k378: [ 74 151  81 149 112 143 141 136 133 144 170 115 135 120 127 135 141 129
 119 174 152  56 123 157 150 138 124 174 112  90  69  90 103  95  89 107
 124  55]
k404: [ 71 155  88 149 115 142 135 134 135 143 165 112 134 123 124 135 143 124
 120 175 153  60 122 153 147 135 117 176 108  94  70  95 108  92  91 110
 118  60]
k901: [ 74 158  78 147 112 145 141 133 133 138 165 122 140 115 130 134 142 128
 122 172 145  55 124 160 151 135 126 175 119  83  76  98 105  95  93 103
 124  61]
k140: [ 65 158  76 145 107 144 146 139 135 143 161 117 134 110 125 130 146 131
 119 177 153  54 121 162 150 137 130 173 114  77  72  92  97  94  92 103
 129  58]
k385: [ 80 155  86 143 113 143 134 135 132 137 166 117 134 125 125 136 139 123
 120 169 152  61 119 153 148 136 121 175 112  92  71  95 105  99  85 109
 129  61]
k296: [ 79 155  81 146 113 146 142 138 130 140 158 117 135 120 128 132 139 122
 117 172 148  63 121 157 146 132 124 176 120  89  75  98 101  94  93 102
 127  64]
k420: [ 78 155  76 144 114 140 140 135 131 141 160 123 138 120 134 135 139 123
 120 170 147  57 128 161 153 136 122 173 115  90  75  95  97  98  94 107
 129  58]
k466: [ 77 155  82 149 109 144 137 132 129 140 158 118 138 125 124 135 116 120
 121 167 149  63 122 156 151 138 122 177 118  91  75  98 101  98  88 103
 125  59]
k341: [ 65 158  76 145 107 144 146 139 135 143 161 117 134 110 125 130 146 131
 119 177 153  54 121 162 150 137 130 173 114  77  72  92  97  94  92 103
 129  63]
k487: [ 75 152  89 150 114 140 137 131 132 141 168 111 134 127 120 135 141 125
 118 167 158  66 117 149 148 140 116 179 112  99  73  93 102  97  89 105
 125  61]
k230: [ 80 158  82 149 107 139 137 132 136 141 162 115 138 122 127 132 144 123
 119 169 149  59 123 158 148 139 121 172 116  87  74  96 101 100  92 102
 130  65]
[ 74 151  81 149 112 143 141 136 133 144 170 115 135 120 127 135 141 129
 119 174 152  56 123 157 150 138 124 174 112  90  69  90 103  95  89 107
 124  55]	k378
[ 75 152  89 150 114 140 137 131 132 141 168 111 134 127 120 135 141 125
 118 167 158  66 117 149 148 140 116 179 112  99  73  93 102  97  89 105
 125  61]	k487

k892: [ 82 132  53 113 106 171 106 143 139 110 103 127  98 105 145 109 116  87
 100 110 123 111 139 124  63  94 164 178 174  96 148 111 159 102  80 150
 143 105 170 153 128 135]
k474: [122 151 155  96 105 136 122 115 194 101  83  72  76 148 104 126  73 148
 105 155 135 114 135 101 116 138 145 130 109 149 112 129 134 142 104 203
 132 129 130 110 114 135]
k464: [ 95 111  74  96 139 138 133 149 150 101  73 133 114 107 120  63 121  94
 145 127 146 142 124 147  71 117 100 136 121  90 119  65 141 119  92 151
 149  96 129 186  99 141]
k886: [121 100 134 147 138 163 120 156 137 105 127 170 140 140 144 105 136 131
 131 122 148 175 116 153  65 147  97 147 122 105 122 112 129 105 146 152
 161 113 107 160 107 105]
chg k464: [ 95 111  74  95 139 138 133 149 150 101  73 133 114 107 120  63 121  94
 145 127 146 142 124 147  71 117 100 136 121  90 119  65 141 119  92 151
 149  96 129 186  99 141]	4, [96]
chg k886: [121 100 134 147 138 163 120 156 137 105 127 170 140 140 144 105 136 131
 131 122 148 175 116 153  65 147  98 147 122 105 122 112 129 105 146 152
 161 113 107 160 107 105]	27, [97]
where: [123]	k892, 21
[ 82 132  53 113 106 171 106 143 139 110 103 127  98 105 145 109 116  87
 100 110 123 111 139 124  63  94 164 178 174  96 148 111 159 102  80 150
 143 105 170 153 128 135]	k892
chg k892: [ 82 132  53 113 106 171 106 143 139 110 103 127  97 105 145 109 116  87
 100 110 123 111 139 124  63  94 164 178 174  96 148 111 159 102  80 150
 143 105 170 153 128 135]	13, [98]
chg k474: [122 151 155  96 105 136 122 115 194 101  83  71  76 148 104 126  73 148
 105 155 135 114 135 101 116 138 145 130 109 149 112 129 134 142 104 203
 132 129 130 110 114 135]	12, [72]
[121 100 134 147 138 163 120 156 137 105 127 170 140 140 144 105 136 131
 131 122 148 175 116 153  65 147  97 147 122 105 122 112 129 105 146 152
 161 113 107 160 107 105]	k886

k840: [ 78 136 153  94 184 172  88 168]
k46: [140 116 179 173 116 213 163 158]
k998: [ 78 141  89  99 166 165 104 161]
k340: [ 75 140 168 111 168 162 101 170]
k682: [138 115 170 170 122 214 184 160]
k771: [103 129 172 105 172 159  80 170]
k105: [ 83 140 154 101 173 166  79 175]
k898: [ 83 134 156  84 170 153  92 158]
k237: [ 82 136 156 103 179 173  95 167]
k946: [ 88 139 155  87 175 150  87 159]
k14: [ 84 136 161 102 168 151  78 168]
chg k105: [ 83 139 154 101 173 166  79 175]	2, [140]
[ 78 136 153  94 184 172  88 168]	k840
chg k46: [140 116 179 173 116 212 163 158]	6, [213]
where: [122]	k682, 5

